One turning vector, and how many ticks it has turned:
The counts run from 0 to 667.
[ 26  11  15  10 -61  17 -24 -40   4  19 -29 -17   4   2  -6   6  -6  -4
  -2  10   5  11  14  54 -43  51  -8   3 -24  24 -28 -18   9  -6 -47  22
 -55  23  -3 -25 -21 -47  32 -34  51  18 -12   5  -5 -13 -28 -36 -23  12
   8   1  23  13  39 -30  27  11 -40   7  55  31  -9  26   9   2 -13   6
 -21   0   7 -13  27   5  50   2 -18 -21 -25 -19   9  46 -12]	327
[ 15  18   5   1 -73 -25 -51 -27   1   4  -2 -32  -5  31  12 -28  13  -4
  10 -11  23  10  12  26 -19  18 -24  12 -13  17 -27  -6 -17 -36  -4  27
 -23  -4  29 -17 -17 -33  36 -18  52  -1   1  24 -20 -15 -25 -39   4  22
  13  -7  16  -8  13 -18 -15  15 -72 -11  35  62 -15  23  -9   3 -39 -25
 -43  -6  -1   3   0  19  34   6   1 -51 -22  -7  20  33 -23]	463
[-12   5  41  -2 -53  -2 -17 -12   5  -4  13  -1  25  -7 -32 -25   4  18
   8  -7  25  18  15  75 -17   1 -10  44 -43  12 -33 -15  -2 -46  -3   7
  13 -13  -4  20 -57 -33  13  -5  18 -17  -1  27 -19 -12 -51  -9  25  -7
  11 -41  37 -10  25 -61   8   8 -17 -32  29  21 -22  -4  -8  -8   8  16
   4  27  16  -5  -8  33  41 -25  -9 -37 -26 -19   5  42 -10]	341
[  9  -8  34  -1 -41  25 -47 -19   5  18   3 -35  13  -8  -9  -3  15 -16
   4 -12  22  23  -5  45 -23  22   6  13 -13  43 -27 -18  -2 -36 -27  -2
 -47   5  23   2 -45 -37  -5  -8  13  11   3  32 -23 -27 -62  -6 -11  20
  21  -3  -1   3  23 -45  -2   2 -47 -11  40  67 -30   6  -3   2 -24   2
 -43  -9  -6  13   5  22  62 -10 -38 -29 -31  -4  14  53  -6]	256
[  1   1  24  24 -50 -16 -57 -20  -2  17  15 -14  15  15 -43 -43  14  16
 -15  -2   5 -10  45  38  -9  29  10  12 -24   6 -42  -8 -13 -41  13  18
  16   7   6  12 -43 -16  43   1  17 -18  -8   7  -6 -31 -24 -12  26  -4
  10 -39  28  -6  32 -42  -9   1 -52 -17  48  31 -30   7 -18   5  -7   5
  -1   8   4   1  -2  45  47 -19   0 -52 -19  -2  40  19 -41]	193
[-10  10  28  24 -51 -55 -44  23  -4  -3  24  -1  17  16  12 -23  15  22
  36  21  15  17  -2  61  -3  11 -21  12 -27  -2 -20   2  -5 -28  15  22
   7 -30  26   4 -17 -15  25 -28  40   3  29  34 -35 -13 -49 -31  -4   1
  30 -51  18 -19  22 -24 -35  -2 -28 -18  36  58 -15  -3 -19  -7  -5   3
  -9  22   9 -15  -1   9  38  -7   9 -47   5  -1  21  36 -30]	21
[ 13  20  28  -8 -81  18 -17 -38   3  20  17 -32  15  23 -25 -24   5 -13
 -13   2  -5  11  27  50 -22  26  -5  16   0   9 -30  -9 -31 -18 -26   9
 -22  16  26  32 -50 -35  28  14  43  -2  -6  -7   3 -18 -60 -20 -14   5
   9  -7   0 -24  12 -54   9  29 -30 -15  38   9 -19  16   2   0 -13   1
 -26  23  30  -9  -8  29  61 -13 -25 -36 -35 -22  24  34 -30]	253
[ 22  13  27   3 -36   3 -31 -19   9  15  22 -47  11  37  -2 -17  14  -7
  -6  -9  13 -14  35  58 -20  14  -8   1  14  24 -17 -27  11 -26  -2  18
 -15 -22  29  13 -42 -18  18  -8  64   8  14 -13 -21 -24 -50 -15   7  21
  64 -32  16  -2  26 -31 -28  19 -47  -6  41  63   8  26 -15  -4 -35 -19
 -21  -2 -15   3  11  15  48   5 -27 -27  -5   2  33  50 -34]	110
[ -5   3  41   3 -43 -16 -32  -4   6  -6  29 -21  35  -8 -13 -32  20   3
  33  13  23  27 -10  78  -1  19 -25  -1 -34  24 -16 -10 -12 -18   0  -9
   6 -22   5  18 -52 -32  36  -2  13   3   8  33 -21   0 -40   1  12 -12
  19 -36  27 -16  38 -53 -22  -1 -34 -43  47  30 -10 -13  -8  11  -8   7
  -8  25  26  -2  10  15  48 -11  -1 -62 -24 -41   9  25 -23]	80
[ -8  19  32  13 -76  -2 -30 -34  10  -8  10 -14  14  31 -27 -21   6   1
   2  25 -34   6  11  55 -23  35  -6  15 -17   1 -14 -26   3 -15 -35   9
 -13   3  18  22 -51 -32  58 -26  37 -13   7 -29   1 -27 -36   5 -38 -22
  -4 -34  11   1  13 -36   1  -5 -48 -22  51  22   4   7  -1  -4 -25   5
  -3  39  42   3  -1  22  57  -6   6 -28 -20  12  12  19 -40]	444
[ 28   1   5 -21 -49  -1  -5 -17  12  18  -6 -48   8  43 -20 -26  11 -10
  -8 -19  26   1  33  51 -16   8 -28  16  -9  36 -19  -4 -23 -16 -16  25
 -14 -16   1   4 -45 -29  29   0  62  -1  21   7  -3   5 -36 -49  -7  20
  30 -29  25  -2  44 -26 -17  28 -36   7  52  36   7  24   8  17  -8 -21
 -12 -13 -20 -17  29  19  41  -7 -34 -30 -16 -17  14  34 -14]	398
[ 11   1  23  21 -32 -26 -68 -10  17  18   3 -18   2  35  25 -20  -8  12
  20   3  13 -17  -8  49  -4  26 -15   6  10   6 -23  -5  -3 -28  -6  38
 -22 -28  29 -25  13 -17  35 -19  48  12   7  -3 -10   0 -60 -32 -15  31
  22 -35  14  -4  21 -15 -13  28 -49  -9  51  54  -8  35  -2  -3 -20 -14
 -20   9 -12 -16   1  -3  27 -10 -21 -54  10 -15  42  57 -14]	28
[-12 -15  12  11 -40  -7 -61 -30  13 -10 -18 -17  -2 -15  -3  -4 -13  14
  29   8  27  24  -8  54  -3  17  -2  16 -42   7 -38   4   1 -34 -19   0
  26  -7  12 -38 -50 -51  46 -15  14   3 -19  33   2 -29 -50 -12 -29   1
  -1 -18  35  21  34 -48  17   6 -30 -20  45  23 -31  -9 -16  27  -1   3
 -11  23  18  -6  11  26  48 -34  -7 -43 -42 -32   2  40  -3]	412
[-23  14  40 -15 -45  -6 -32 -21  21 -11   0 -40  17   4  15 -35  -4  15
   9  -5  -7  23   3  58  -6   8 -24   0 -10   1 -21 -39 -14  -6 -42 -23
  15  -5  21  24 -44 -31  23 -22  42  -4  -2 -20 -11  13 -63 -23 -28  17
  29 -32   1   5  44 -41  -1  43 -35 -34  43  20  32  -8  -1  11 -31  -2
  -2  34   1 -22   7  45  37 -28 -10 -40 -25 -32  21  28  -4]	226
[-13   5  27  -1 -55  14 -26 -50   2  -9  18 -34 -10   6 -17 -34   6 -15
  12 -10   3  12   7  55 -17  23   3  23 -16   6 -36 -33  -5 -46 -10 -11
  -1  13 -11   4 -62 -45  16 -13   1 -14 -19  -9 -20 -45 -53  13  -6  -8
  -8 -31  12  20  27 -54   3  -4 -44 -29  42  46  -8  -2 -24   5 -20  -1
 -25  11  21  11  14  35  36 -21 -10 -44 -45 -11   8  44 -35]	264
[ 17  12  14  17 -36  -7 -48  -1  18   8 -25 -18  -2  47  -9 -47  12  -3
 -10  16  39 -24  38  54 -18   7 -20  16 -12   0 -39 -22  -7 -39 -11  44
 -17 -24 -21 -14 -12 -25  37 -10  22  -9   4 -10  -7  -4 -59 -30  17  17
  14 -32  36  23  38 -40  10  13 -42 -18  45  41  -5  44 -23 -14   2 -17
  -2  -5 -25  10  21   9  20 -10  -8 -47 -16 -22   8  36   2]	208
[ 19  12  20  21 -65  -7 -49 -24 -16  10  12 -13  13  20  -4   5  14   4
   4  36   9  22 -12  38 -13  42 -10   5 -16  20 -23  -9  23 -26 -14  15
 -40  -9  39 -10   2 -27   9 -24  53  12  11  27 -28 -27 -40  -1  -4  15
  22 -18   9  -2  20 -25  -2 -18 -33 -30  44  52 -15  16   0 -19 -12  13
 -26  15  20   4 -16   7  46  14  -2 -43 -13 -21  17  61 -15]	174
[-13   1  28  23 -37  -9 -72  -7   9  11 -29 -28  10  26   1   7  -5  17
  -9  32  19  18  10  22  -8  41   2  -2 -23  31 -30 -14  20 -33 -24  26
  -9   3  41 -11 -41 -31  49  -6  45  -8   1   6  19 -11 -30 -29 -35  20
  17 -15  23  14   8 -37  -9 -11 -31   8  32  41 -25   8 -18  22 -20   7
 -11 -16 -12   1  18  22  75   6  -1 -24 -18 -11   7  32  -8]	38
[  5  -1   3   2 -50  17 -45  -7  13  -1 -14  -8  14  34  -3   5 -37  18
  31   5  -1  12   2  63  -5  27 -29  28  -9  10 -28  -4   5 -24 -40  16
   0  -6  38   4 -45 -25  47 -29  51   8  26 -19   4   3 -80 -20 -40  10
  -8 -18  30  13  11 -43  36  16 -26  -5  50  12  -6 -13  -1  -6  -4  -9
  17  41  29 -16   2 -10  34  -8  -1 -33 -25 -16  16  33  -4]	238
[-20  19  14  -8 -67  12 -44 -53   9  -6 -14 -18 -14   2   5 -25  -3   2
   2  20   4   7  16  48 -15  32 -32  24 -20  -6 -31 -14 -18 -30 -29  -1
   6  11 -12  -8 -46 -34  25  -3  30  -5 -16  -2   6 -16 -48 -11 -18   2
   4 -32  41  -2  38 -68  25  10 -38 -33  43   1   0  27 -23   4  -9  28
   0  21   7 -18  -5  18  33 -29  11 -49 -24 -37   6  37  -4]	416
[-22   7  26  10 -43   8 -52 -31  17  14 -15 -50  -6  45  -5 -37 -24   5
  -7  22  -1 -16   1  43 -25  21  -7 -18  37   9 -38 -18  -9 -36 -42   2
   0   2  11   9 -33 -13  35 -13  33   1  10 -43   6  -5 -61 -22 -37  35
  25  -9   2   4  24 -28   2  29 -37 -12  50  30  12  23 -17  18 -29  -3
 -23   3 -12 -11   1  22  43 -11 -19 -33 -22  -6  40  37 -14]	35
[-15  -9  27  32 -39 -16 -73   8  15   6 -22 -22   1  21  -4 -13   9 -12
  35  36  35   7 -18  61 -16   6 -18  16 -31  22 -44   0   2 -59  -4  18
  -7 -38   7 -19 -18 -39  23 -16   4  -5  22  31 -15 -25 -71   8 -16   4
 -10 -10  37  22  13 -17  -5  -1 -25 -27  44  47 -24  14   1 -13 -13   3
 -25  15  21  17  15  -3  43  -1  -3 -49  -6  -6  27  58  10]	353
[  0  21  33  10 -25 -16 -41 -22  -7  16  20 -11   8  -1  -8 -26  15   0
   0 -22  12 -29  31  57 -13  -8 -10  34 -13   1  -6   2   2 -26  -5  36
 -20  -9  -8   8 -40 -18  15 -14  20  15  30  -2 -45 -20 -42 -39   1  16
  33 -52  35 -20  38 -44  -5   3 -57  -4  21  60 -21  20 -19  -4  -3 -16
   4  -2 -17  -9 -18  13  45 -11 -22 -42 -29   4  13  51 -34]	196
[  0  20  -3  -7 -56 -22 -28 -24  21   1 -28 -52 -16  29  12 -33   5 -10
  -8  32  14 -13  37  31 -25  15 -23   5 -11   4 -30 -34 -32 -23 -12  13
  -2  -6   0  -5 -37 -29  59   2  51 -23  -7  -7   5 -12 -24 -18 -13  22
   9 -21   9   8  29 -17 -14  29 -46  -6  58  19  24  33 -13   5 -37  -2
  -9  -2 -21   3  34  46  50  -2   3 -43  -6 -31  16  21  -5]	214
[ 32   0  33  24 -51   4 -40 -16   9   8  27 -22  33   0 -34 -17   0   3
   4  16   9  -3  28  63  -4  35  25   4 -25  12 -37 -14   5 -48   5  20
  -2  -3  21  16 -34 -34  31 -14  17  -2 -13  13   2 -30 -46   8  16  -3
 -16 -11  23  15  31 -56  -1   7 -33  -3  51  22 -34 -10 -25  12  18   1
 -27  13  28  -1   4  27  51 -18 -24 -24 -36 -30  16  30 -25]	259
[ -2  15  39  24 -42 -36 -44 -19   4  -5  13 -25  19  -6   9  -7 -14  24
  19   2 -22   0   9  46   7  13   4   2 -22   1 -18 -25  -2 -23 -21  20
  16  -2  54  14 -44 -23  31 -45  40  -5  21 -17 -25 -21 -63  -6 -31  16
  -8 -25  14   2  23 -18  -2  34 -59  -6  40  55   8 -21 -10  13 -33  -9
 -15  28  -1   0   3  41  47  -7  -8 -28 -25   4  24  38 -39]	374
[ -5 -10  48   4 -36   0 -68  -3  24  -8  -3  -1  25  -1 -14 -39   3  12
   8  -5  20   8  10  80  -5  28   6  21 -13   9 -27 -26 -14 -54  -8   1
 -21 -17  12  12 -25 -24  28   7   1  -5 -17   3   4  12 -59  26  18  -3
   2 -43  12  -8  26 -62  16  12 -43 -37  51  23 -32   8 -18  10  -6  17
  -1  43   8  -7   2  20   5 -21   3 -54 -33 -25  22  38   6]	84
[  4  -9  40  34 -44  -7 -57   3   3   3  -4  -2  28  23 -41 -31 -12  26
  10   2  10   3  34  44  -6  37   3  24 -40  16 -41 -16   3 -59  -2  33
   6 -15  19  13 -55  -9  58 -32  -4  -2  25   4 -13  -9 -42  -2  -7 -18
 -10 -22  29   9   7 -21   7  -4 -30 -12  47  45 -33 -17 -14 -13  -7  19
   4  31  12  11   1  25  52 -17  11 -35 -21  23  32  22 -24]	450
[ 19  13  46  40 -26   0 -38   2 -14  22 -13  -3  17  13 -21 -35 -38  12
   0  32  -1  -9  18  53 -17  12 -15 -11 -19  27 -39  -8  21 -20 -34  36
  -6 -17  11  11 -25 -21  29 -56  27  17  38 -14 -16  -9 -51 -44 -25  28
  19 -18  22  15  40 -24   6   4 -31   4  58  48  11  -5  -5 -14   4  -4
 -11  12 -22   3  21  11  74   9 -20 -23 -11   2  10  36  -6]	652
[ 20  -8  21 -11 -26  25  -5 -11  16  19  -8 -31  23  19 -23 -10   1 -11
  12 -17  28  14  43  71 -29  16 -18  26 -36  26 -17 -14   5 -25 -17  18
 -30 -21  -7  -6 -67 -34  43 -13  30   1   7   8  -9 -11 -58 -26  -8   7
  24 -31  38  23  26 -38   6   4 -18  17  51  31 -10  15   6   6   2 -10
   6 -11   8  17  33   4  57 -21 -34 -11  -3 -15   2  57 -18]	332
[  9  15  26  -1 -35 -27 -30   6  17  -4 -10 -13  39   5   0 -10  13  18
   6  -5  15  -7  22  62 -15  18 -31  22 -33  25 -11 -19   9  14 -14  40
 -18 -29  25  12 -39 -40  32 -18  74  -2  27  10   0   7 -36 -44 -16  26
  27 -52  32  -9  47 -39   1  19 -23  -3  50  29   9   6   4   4  -6  -5
  32  22 -24 -13  21  25  58  -5  -8 -43   1 -27   9  22 -11]	223
[  2   1  29   9 -66  -9 -40 -37  -6  22   9 -37   8  29 -15 -24 -20  -5
  20  26  -6   9  12  56 -27  36  -9 -14 -12   9 -21  -2   6 -34 -22  12
   8  16  19  14 -50 -19  66 -33  26   5   3  -3  11 -40 -39  -3 -32 -10
   5  -6  -8   0  22 -10 -16   4 -30 -12  57  30  -8   6   9  -4 -20  10
 -24   2  49  -2   4  25  53 -10 -16 -19 -18   8  37  33 -50]	183
[ -8  28  23   5 -64   4 -58 -21  17  14   1 -33  -2  31   7 -21  14   2
 -27  33   6  12  32  18 -27  37 -20  12  -6   7 -49 -33 -20 -40 -15  -7
 -11 -14  23  24 -27  -3  19   2  23 -28   1 -14  -9 -11 -70   3  -4  25
  24 -28 -11 -28  17 -25  -2   1 -23 -52  44  23  -7  45 -25 -27 -22  35
 -24   8 -11  -4  -3  20  28 -19  18 -36 -10   4  30  39  -8]	100
[ -1  -7  28  21 -32  -4 -52 -28   1  25 -12 -42   5  16  -5 -18  -4  12
  19 -31  11 -13  18  35 -23  23   5  20 -25  19 -14 -10 -14 -21 -12  28
 -30  -5  15 -15 -55 -23  54 -14  27   2  12   7 -14 -30 -41 -36 -23  24
  12 -23  18  -6  21 -24  -3  17 -53  14  23  56 -34   9   6   6 -36  -6
 -22  -3  -6   7  16  27  51 -13 -33 -34  -5  21  44  46 -38]	191
[ 28   8  25  -3 -41  25 -46   2   3  32  -2 -28  23  24 -13  22  13 -23
   7   3  21   6  42  43 -12  69  -5   7 -25  30 -19  -1  -5 -25  -8  24
 -30  -8  27  16 -38 -19  36  10  45  12  19  38  -6 -12 -42 -10  11  14
  20  -8  21 -10  35 -40 -13   1 -34  -3  55  24 -28  19  -7   4  -2   6
  -2  -5   3  -6  17   7  50  -5 -25 -39  -5  -7  34  37 -14]	251
[ -2  11  50  42 -41 -13 -70  20  17  22 -11 -12  44  -7 -27 -15   0  16
   7  40  -6 -12   8  53 -19  27 -14  -3 -22  17 -29  -5  12 -23 -19  41
 -20 -40  16  26 -22 -18  34 -22  24 -10  24  -1   4  -2 -63 -12 -18  28
   7 -31  17  -6  25 -26 -11  -5 -17  -5  36  40 -24  16  -7 -16   6   9
  -5   7 -10  -2   1  10  77  -3 -17 -38  -5  17  22  27  -3]	364
[-19  15  28  18 -74 -11 -51  16  18  -3  -7 -24   8  12  -4 -30  20  23
 -20  31  30  17   0  39 -28 -22 -35  35 -18  23 -50 -23   0 -20  -4  34
 -30 -32  -9  11 -24 -34   5 -15  41 -15  12  26 -18  -9 -45 -30  -7  22
  26 -47  18 -19  21 -15  -1   0 -37 -28  29  49 -16  32   8 -17 -22   7
 -26   2  -2   7  -1  22  53   2  -2 -52 -16 -14  15  42  10]	283
[ -9  18  23 -11 -54   0 -30 -45   5   9 -17 -40  -4  10   0 -42   8  -4
 -17   4   6   4   6  40 -42  13 -20 -16  12   3 -33 -39 -27 -27 -31  -3
 -20  -2 -14  -7 -35 -26  26   0  29  -5  -8 -33   2  -7 -41 -37 -22  34
  32 -39  15  -4  36 -50  11   5 -55  -5  46  25   6  52 -19  14 -22  -7
 -23  -5 -21   0  21  17  47 -22  -9 -25 -28 -16  -7  32 -13]	475
[ 41   2  26   5 -55  -9 -27 -15  17   8   6 -23  10   7 -33 -36  14  -5
  -5  24   5 -10  31  61 -24  54  -2  -2 -24  15 -24 -48   1 -28 -10  21
 -36  -2 -14   7 -16 -35  33   5  16  -9 -15  17  10 -27 -31  25  18   3
  11 -40  15   3  45 -42 -10   1 -44 -17  68  24  -4  26 -16  -4   0  -1
 -10  21   6   3  25  27  24  -4   6 -52 -18 -20   9  19 -22]	2
[ 32  16  16   0 -52   7 -20 -18   3  25  -9 -39   1  28 -28 -43  -1 -13
  -5   1  -2 -14  51  46 -20  27 -10 -10 -20   8 -30 -19  -9  -8 -19  32
   7   3   1  17 -38 -22  60 -15  53  -8  -1  -7   1 -23 -16 -30 -26  13
  22 -13  16   4  52 -22 -10  34 -45   9  79  17  35  20  -5  14 -29  -7
   9  12 -24  -1  27  37  59 -11 -13 -44 -10 -12  23  14 -26]	655
[ 22   8  -4  15 -57  -4 -13  -3  -3  13   0 -28  -4  61  -8 -38 -22  -1
   4  -9  12  15  24  51  -3   6 -30  14 -16  16 -43  -2 -15 -37 -31  20
  33  -6  13   7 -61 -12  46 -39  32   0  45 -19  -6  -7 -61 -45 -13   9
   8  -7  17  17  15  -6   4  37 -29  24  59  42  14  -5 -12  -7  -5 -11
 -14   9  10   1  15  12  48  -7  -8 -15 -16 -16  12  42 -22]	390
[ -3  -8  10  -8 -26  21 -63  -6   9  -3  -5 -19  -8  47 -10 -29 -17   1
  18  -4  18  20  22  55   5  43 -14  26 -18  24 -35 -32  21 -38 -25 -10
  17 -17  29   2 -47 -19  32 -10  22 -12   3  11   6  -1 -51   6   2  10
  20 -27  37  18  35 -46  15  22 -36 -48  68  27   2  11 -27  -2 -27   2
   8  33  -8  -3   7  11   5  -7  16 -52  -5 -28  17  48  21]	236
[ 19   4   6  10 -41   5 -43 -28  -1  29 -35 -50 -13  16 -11 -24  -2  -3
   3  13  -5   6  36  25 -35  36  -4   2 -27  24 -21 -28  -2  -1 -42  12
 -19  11  18  -5 -32 -24  45 -35  54  -6  -6   3 -11 -21 -16 -39 -25  18
  33  -7  14   7  29 -22  -4   9 -53  -3  55  33  15  16   1   9 -41   5
 -21   3 -29   1  25  40  66  -5  -9 -36 -11 -12  24  32  -3]	654
